Each row below has a hidden score, from 0 to 40, with 20 about the middle. What is it? The score is a weighted sum of the row's numbers plus the product of two more (or one squared), each taken from its middle value.
[ 1.5  2.7  0.2 -1.8 -0.3 -0.1  0.0  0.1 -0.7  1.1 -0.7  0.9  0.9  1.5
  0.3  1.0] 27
[-1.0 -0.7 -1.3  0.3  1.5  1.1  0.1  0.7  0.3 -0.2 -0.1  0.2  0.4 -0.1
  0.2  0.2] 16
[ 0.0  2.4  0.7 -0.9  0.6 -1.5  0.0  0.2 -1.2 -0.2 -0.3  0.3  0.5  0.5
 -0.7 -1.1] 26
[-0.1  0.7 -0.7  0.3  0.6  0.6  2.1 -0.9  1.2  0.3 -0.1 -0.4  0.8  0.6
 -1.0 -3.2] 15
[ 2.0  0.8  0.2 -1.2  1.9 -0.3 -0.3  0.3 -0.4  1.0 -0.4  0.8  0.4  1.0
  1.4  0.3] 21
[ 0.8 -2.2 -0.7  0.6 -0.2  0.4 -2.8  0.3 -0.2  0.4  0.5 -0.5 -0.3  0.2
 -0.1  0.7] 21
[ 0.1  0.4 -0.9  0.6 -0.3  0.6 -0.3 -0.1 -0.6  0.1  0.0 -0.6 -1.0 -0.9
 -0.3 -0.1] 28
[ 0.1 -0.5 -0.7  0.9  0.5  0.6  0.3  0.8  0.6 -0.4  0.4 -2.0 -0.4 -0.1
 -1.9 -1.0] 22
[ 0.9 -0.3  2.8 -0.7  0.4 -2.6  0.2  0.1 -0.2 -0.5  0.3  1.5  0.5 -0.7
  0.5  0.5] 5
[-2.1  0.5 -0.5  0.0  1.2  0.1  0.2 -0.7  0.4  0.3  0.2  0.9 -0.6  0.7
  0.7  1.0] 20
[ 3.0  0.1  3.3 -0.6 -0.2 -1.6  0.2  0.4 -0.6  0.3  0.1  0.4  2.1  1.1
  0.2 -0.7] 6
[ 1.1  0.6  1.5 -1.5  0.4 -0.2 -0.2  0.1 -0.3  0.9 -0.7 -0.3 -0.1  0.7
  0.9  0.7] 22
[-1.1 -0.4 -0.1  0.4  0.8  0.2  0.5 -1.3 -0.1 -0.9 -0.4  0.4 -0.7 -0.2
  0.6  0.8] 17
[ 0.1 -0.5 -0.7  2.8 -1.5  1.2  0.2 -0.1  0.9 -0.5 -0.1 -2.8  0.2 -0.4
 -2.9 -1.5] 24
[ 0.2 -1.2  0.1 -0.2 -0.3 -0.2 -1.1  0.3  0.7  0.1 -0.6  1.0 -2.4  0.5
  1.0  1.5] 23
[ 0.9 -2.1 -1.6  0.2 -0.5  0.0 -3.2 -2.3 -2.3 -0.1 -0.1 -0.6  0.2  0.8
 -1.7  1.5] 29
[-0.1  0.6 -0.5  1.0 -1.1  0.8 -0.3  0.6  0.3 -0.2 -0.2 -0.4  0.7 -0.5
 -0.3 -1.5] 21
[ 0.5 -1.7 -0.2  0.0 -1.5  1.5 -0.1 -0.5  1.0  1.0 -0.8 -0.4  0.7 -0.9
  0.1 -0.2] 16
[-2.7 -0.3 -0.1  0.6  0.8  0.3  0.9 -1.2  1.7 -1.4  0.8 -0.6 -1.1  1.1
 -0.9  0.5] 23
[ 0.8 -1.0 -1.8  0.8 -0.5 -0.1 -1.5 -0.6  0.8 -0.1  0.4 -3.0 -0.6 -0.3
 -2.5 -2.6] 29
[-0.4 -0.4  0.3 -0.4  0.4 -2.1  1.4 -0.8  0.1  0.1  0.0  0.2  0.3 -0.3
  1.4  0.3] 20
[ 0.3  1.7  0.1 -2.1  0.0  0.3  0.2  0.9 -0.2  1.4 -0.5  0.6  0.4  0.5
  1.0 -0.1] 29
[-0.3 -1.2  0.5  0.1 -0.1 -2.4  1.6  0.2  0.2  0.9  0.1  0.9 -0.3 -0.7
  0.4 -0.3] 1
[-2.0  0.9 -0.2  0.3 -0.2  0.7  1.7 -0.5  0.2 -0.4 -1.3  0.1  1.2  0.2
  0.7 -0.9] 23
[-0.1 -0.3  0.5  1.5  0.1 -1.1 -0.2 -0.2  1.1 -1.5  0.0  0.1 -0.5  1.1
  0.0 -0.8] 18
[ 1.0  0.7  0.5  0.1  1.4 -2.8 -0.1 -0.7 -0.5 -0.1 -0.2 -0.6 -0.2 -0.3
  0.8  1.0] 19
[-0.4  1.0  0.8 -1.8  0.5 -1.5  0.3  1.9  0.0  0.7 -0.9  0.8  0.9  0.8
  0.6  0.9] 18
[ 1.1  0.1 -0.8  0.9 -0.3  0.0 -0.1  0.2 -0.9  0.5 -0.5 -1.1  0.8  0.2
 -0.7 -1.5] 29
[ 1.3 -0.6  0.6 -1.6  0.3 -0.5  0.9 -0.4  0.5  0.3 -0.5  1.2 -0.3  0.5
  1.6  0.9] 18
[ 0.2  0.2 -1.2 -0.3 -0.9 -2.2  0.6  0.0  0.1  0.2  0.1  1.3 -1.0 -0.1
  0.0  0.8] 16
[ 0.4 -1.1  1.2  0.2 -0.8  0.0 -0.1  0.1  0.8  0.7 -3.6  0.6  0.8  0.5
  0.0  0.3] 15
[-1.2 -1.1  0.7 -0.2  0.3  0.4 -0.7 -0.6  0.5 -0.2  0.2  0.2  0.3  1.4
 -0.1  0.1] 19
[ 0.4 -1.8  0.5 -1.3  0.7 -0.6 -0.4  0.2 -0.6  1.0 -1.6  1.1  0.2  0.1
  1.5  0.4] 12
[-0.5 -1.4 -2.8  1.0  0.2  1.6  0.0  0.2 -1.0  0.9  1.3 -0.3  0.7 -0.3
 -0.9 -1.9] 18
[-0.2  1.1 -1.3  0.1 -0.6 -0.5  0.1 -1.5 -1.5  0.4  0.2 -1.0  0.4 -0.2
 -0.4 -0.1] 28
[-0.9  1.1 -0.9  0.6 -1.4  0.4 -0.7 -0.4  0.1  0.4 -1.2  0.2  0.6 -1.5
 -1.4 -0.8] 21
[-1.1  0.9  0.7 -0.1 -0.4  1.3  0.6 -1.1 -0.6 -0.8  1.2  0.4  0.0  0.0
  0.5 -0.6] 34
[ 0.9  0.4  0.7 -1.7 -0.9 -0.3 -0.3  0.4 -0.3  0.8  0.1  1.4  0.3  0.3
  0.9  0.5] 22
[-0.4  0.1  0.0 -0.7 -0.4 -2.8  0.4  0.8  0.3  0.4  0.1  0.8 -0.2 -0.9
  0.6  0.5] 13
[ 0.6  0.4 -1.2  0.5 -0.1  1.0 -0.4  1.1  1.4  0.2 -0.6  0.5  0.3 -0.3
  0.4 -0.1] 20
[-0.5  0.2  0.2  0.7  1.0  0.4 -2.7 -0.1  0.0 -2.7  0.4  0.6 -1.5 -0.4
 -0.2  0.3] 35
[-3.0  0.0  1.5  0.3  0.0  0.0  0.2 -0.7  2.2 -0.5 -0.6  1.4 -0.7  0.1
  0.7 -1.2] 18
[-0.6 -0.1  0.3 -0.1 -0.7  0.5  1.3  0.0  0.2 -0.1 -0.3  0.0 -0.7 -0.7
  0.4 -0.7] 16
[-0.3 -4.1  0.9  0.2 -0.3  0.6 -2.6  0.2  0.3  0.5  0.1 -1.4  1.1  1.3
  0.2  1.2] 16
[-1.6 -0.1 -0.4  0.0  0.7  0.2  0.5 -2.8  1.4  1.0 -0.5  1.1 -2.2  0.8
  0.0 -0.2] 15
[-3.4  0.1  0.4  0.5  0.8  1.5  1.1 -1.9  0.7 -2.0 -0.2  0.4 -1.0 -0.2
  0.3  0.2] 28
[-0.4  0.9 -0.5  0.5 -0.7  0.2  0.4 -0.1 -0.7  0.1  0.9 -0.8  3.4 -1.3
  0.0 -3.4] 36
[-0.3 -0.3  1.1  1.0  0.0  0.1  0.3 -0.2  0.6 -2.0  0.5 -0.5 -0.2 -0.8
 -0.2  0.0] 14
[-1.2 -0.6  0.3  2.3  3.4 -0.2 -0.5 -2.8  1.2 -0.7  0.3 -0.6 -3.7  0.2
 -0.1  0.5] 31
[-0.2 -3.0  0.2  1.1 -0.2  0.2 -1.6  0.4  0.3  0.7 -2.3 -0.6  0.0  0.5
 -0.5 -0.4] 28
[-0.4  1.0 -0.8  0.2  0.3 -0.4 -0.7  0.8 -0.3 -0.7  0.3 -0.2  0.2 -3.7
 -0.5 -0.9] 21
[ 0.2 -0.7  0.3  0.4  1.0 -0.7 -0.6  0.3  0.3 -0.1  0.1 -0.2  0.3 -0.6
  2.2  0.9] 17
[-0.2 -0.6 -0.3  0.3 -1.1  0.2 -1.0  0.6  0.1  0.5 -0.5 -0.4 -0.3 -1.0
 -0.9  0.3] 18
[ 0.8 -0.2  0.0  0.4  0.0  0.8  0.0 -3.3  0.9 -0.4  0.5 -0.6 -2.5  0.1
 -0.4  0.5] 20
[-0.1  0.0 -0.5  0.1  0.6  0.4  0.4 -0.9  1.0 -1.9  1.2 -0.7  0.7  0.7
 -0.5 -0.2] 32
[-1.3 -0.2 -1.2 -0.5 -0.3  0.3 -0.9 -0.3  0.2  2.1  0.5 -0.9 -0.9 -0.2
 -1.2  0.1] 21
[ 0.9  0.6  0.9 -1.7  0.0  0.3  1.1  0.3  0.3  1.0 -0.4 -0.4  0.4  1.5
  1.2  0.7] 30
[ 2.7  1.3  0.3 -1.8  0.7 -0.5  0.2  2.4 -0.2  0.6  0.1  1.0 -1.2  0.2
  0.6  0.8] 30
[ 0.3  0.2  0.5  0.1 -0.4 -2.7  0.1 -0.5  0.8 -0.8 -0.1  1.1  0.4 -0.8
  0.3  1.2] 11
[-0.8  0.5  0.6  1.1  1.1  0.0  1.1 -0.2  0.4 -1.9  0.9  0.0 -1.0  0.0
 -0.3 -0.3] 16
[-1.0  0.1  2.3  0.5  0.0  0.7  0.6 -1.0  0.9 -1.6  0.9  0.1  0.0  1.0
 -0.1  0.0] 23
[-0.2 -0.7 -0.4  0.0  0.5 -2.8  0.4  0.4  0.5 -0.1  0.3  0.5  0.3 -0.4
  0.2 -0.4] 9
[-1.4 -1.2  0.5 -0.3 -0.4  0.3 -0.2 -0.1  1.0 -2.2  1.3  1.2 -0.6 -0.5
 -1.0 -0.4] 18
[ 0.6  0.2 -0.3  0.8  0.6  0.3 -1.3 -0.1  1.7 -0.7  0.8 -1.8  0.1 -1.2
 -2.2 -0.7] 18
[-0.3  1.5  0.2  1.2  0.6  0.3  0.0 -0.5  0.8 -1.9  0.1 -0.2 -0.3  0.1
  0.3  1.2] 22
[-1.6  1.2  0.3  0.3 -0.4  0.0  1.5 -0.3 -0.1  0.6 -0.8  1.1  0.1  0.1
  0.2 -0.6] 13
[-1.2 -0.6  0.7 -0.8  0.7 -3.6  0.6  1.2 -0.1  0.5  0.1  0.9 -0.3  0.2
  0.4  0.0] 8
[-0.4  0.0  1.4  0.7  0.0  0.8  0.9  1.3 -0.2 -2.1  0.8 -0.1 -0.9  0.1
 -0.4 -2.7] 21
[ 0.4 -0.4 -0.6  1.0 -1.6  0.6  0.9 -0.5  0.7 -0.2  0.3 -2.3  0.2 -0.1
 -2.8 -1.5] 15
[ 0.2  0.3  2.0  0.0 -0.3  0.0  0.9  0.1 -0.4 -1.9  0.4 -0.2 -0.9  1.0
 -0.1 -0.4] 18
[ 1.0  0.8  0.0 -1.8 -0.1  0.1  0.3  0.7 -0.9  1.0 -0.5  1.2  0.1  1.1
  1.1 -2.5] 24
[ 0.1 -0.9 -1.5  1.2  0.0  1.2 -0.6 -0.3 -0.7  0.6 -0.4 -0.8  0.7  0.3
 -0.7 -0.7] 24
[-1.2 -0.4  0.7  0.7  0.7  0.7  0.4 -0.6  0.8 -2.2  0.8 -0.4 -1.1  0.1
 -0.5 -0.3] 18
[ 0.5 -2.4  0.7  0.4  0.2  0.9 -2.3  1.1 -0.1  0.4  0.5  0.6 -0.3  0.2
 -0.9  0.6] 15
[ 1.0  1.0  1.5 -1.5  1.0  0.1 -0.2  0.4 -0.4  0.1 -1.2  0.9 -0.9  0.6
  0.8  2.3] 22
[-0.9  1.9  0.5  0.9  0.4  1.8  1.0  0.4  1.0 -2.7  0.4 -1.3 -0.9  2.2
 -0.2  0.1] 30
[ 0.6 -1.6 -0.5  0.6 -0.2 -0.1 -1.1  1.0 -0.1  1.0  0.2  0.1 -0.7 -0.1
 -0.8 -1.2] 26
[ 1.0  0.1  1.2 -0.1 -1.5  0.6 -0.6  0.2 -0.6  2.0 -2.8  1.5  1.7  0.8
 -0.1 -0.3] 17
[-0.8 -3.3  0.7  0.5 -0.1  1.2 -3.2  0.5 -0.6  0.0  0.7  0.0 -0.3  0.3
 -1.5  0.3] 13
[ 0.8  0.2  1.1  0.2  0.3 -2.3  0.9  0.2 -0.5  0.3 -1.3  0.5  0.7  0.1
  0.1  0.0] 14
[-0.6 -0.1  0.4  0.1 -0.7  0.7  0.9 -0.5  0.0 -1.9  1.0 -0.1 -0.4  0.2
  0.0  0.1] 25
[-1.9 -0.4  0.7  0.1  1.0  0.1  1.8 -0.8  0.1 -1.7  0.6  0.2 -1.4  0.6
  0.5  0.7] 18
[-1.2 -0.2  0.8  1.2  1.1  0.6  0.4 -0.2  0.8 -2.5  1.1  0.1 -1.6  0.8
 -0.2 -0.8] 18
[ 0.5 -0.3 -0.8  1.7 -0.5 -0.3  0.2 -0.3  0.2  0.0  1.9 -0.9 -1.1  0.9
 -0.7 -1.0] 20
[ 0.1  1.2 -1.3  0.6 -0.9  0.9  0.2  1.0 -0.9  0.8  0.5 -0.1  0.7 -0.9
 -0.3 -0.7] 22
[ 0.8  1.1  1.4 -1.9 -0.8 -0.6  0.4  0.6 -0.6  0.6  0.1  1.6  0.3 -0.6
  1.2  0.6] 23
[-0.3  0.0 -0.2  0.6 -0.2  0.8 -0.1  1.4 -0.6  0.5 -0.7  0.3  1.5  0.4
  0.9  0.7] 17
[ 0.3 -0.3 -0.5 -1.8  0.3  0.7 -0.4 -0.5 -0.7  0.7 -0.8  0.2 -0.1 -3.0
 -0.7 -0.5] 20
[ 1.1  0.5  1.2 -2.3 -0.7  0.0 -0.4  0.5  0.2  0.6 -0.6  1.7  0.4  1.5
  1.6  1.0] 27
[-1.1 -0.8  0.2  0.9  0.2 -0.2  0.3 -2.4  1.0 -0.8  1.3 -0.4 -3.4  0.6
 -1.1  0.0] 15
[-2.7  1.0  0.8  0.7  0.2 -0.1  1.1 -2.2  2.0 -2.0 -0.3 -0.1 -0.8  1.0
 -0.8  0.6] 27
[-2.0  0.3 -0.4  0.0  0.4 -0.3  1.5 -2.2 -0.1  0.8  0.9  1.8 -1.1 -0.7
  0.2 -1.4] 15
[ 0.1  0.5 -1.3 -0.2  0.0  0.0  1.8 -0.4  0.6  0.5 -0.2 -0.1  0.9 -1.1
  0.2  0.4] 20
[ 0.7 -2.1  0.1  0.3 -0.7  0.2 -2.1  0.6  0.4 -0.4 -0.4 -0.5 -0.4  0.3
 -0.5  0.8] 19
[-0.8  0.3  2.1  0.9  1.4  0.5 -1.1  0.1  1.0  0.5  0.2 -0.5  0.7 -1.9
  0.8  1.1] 15
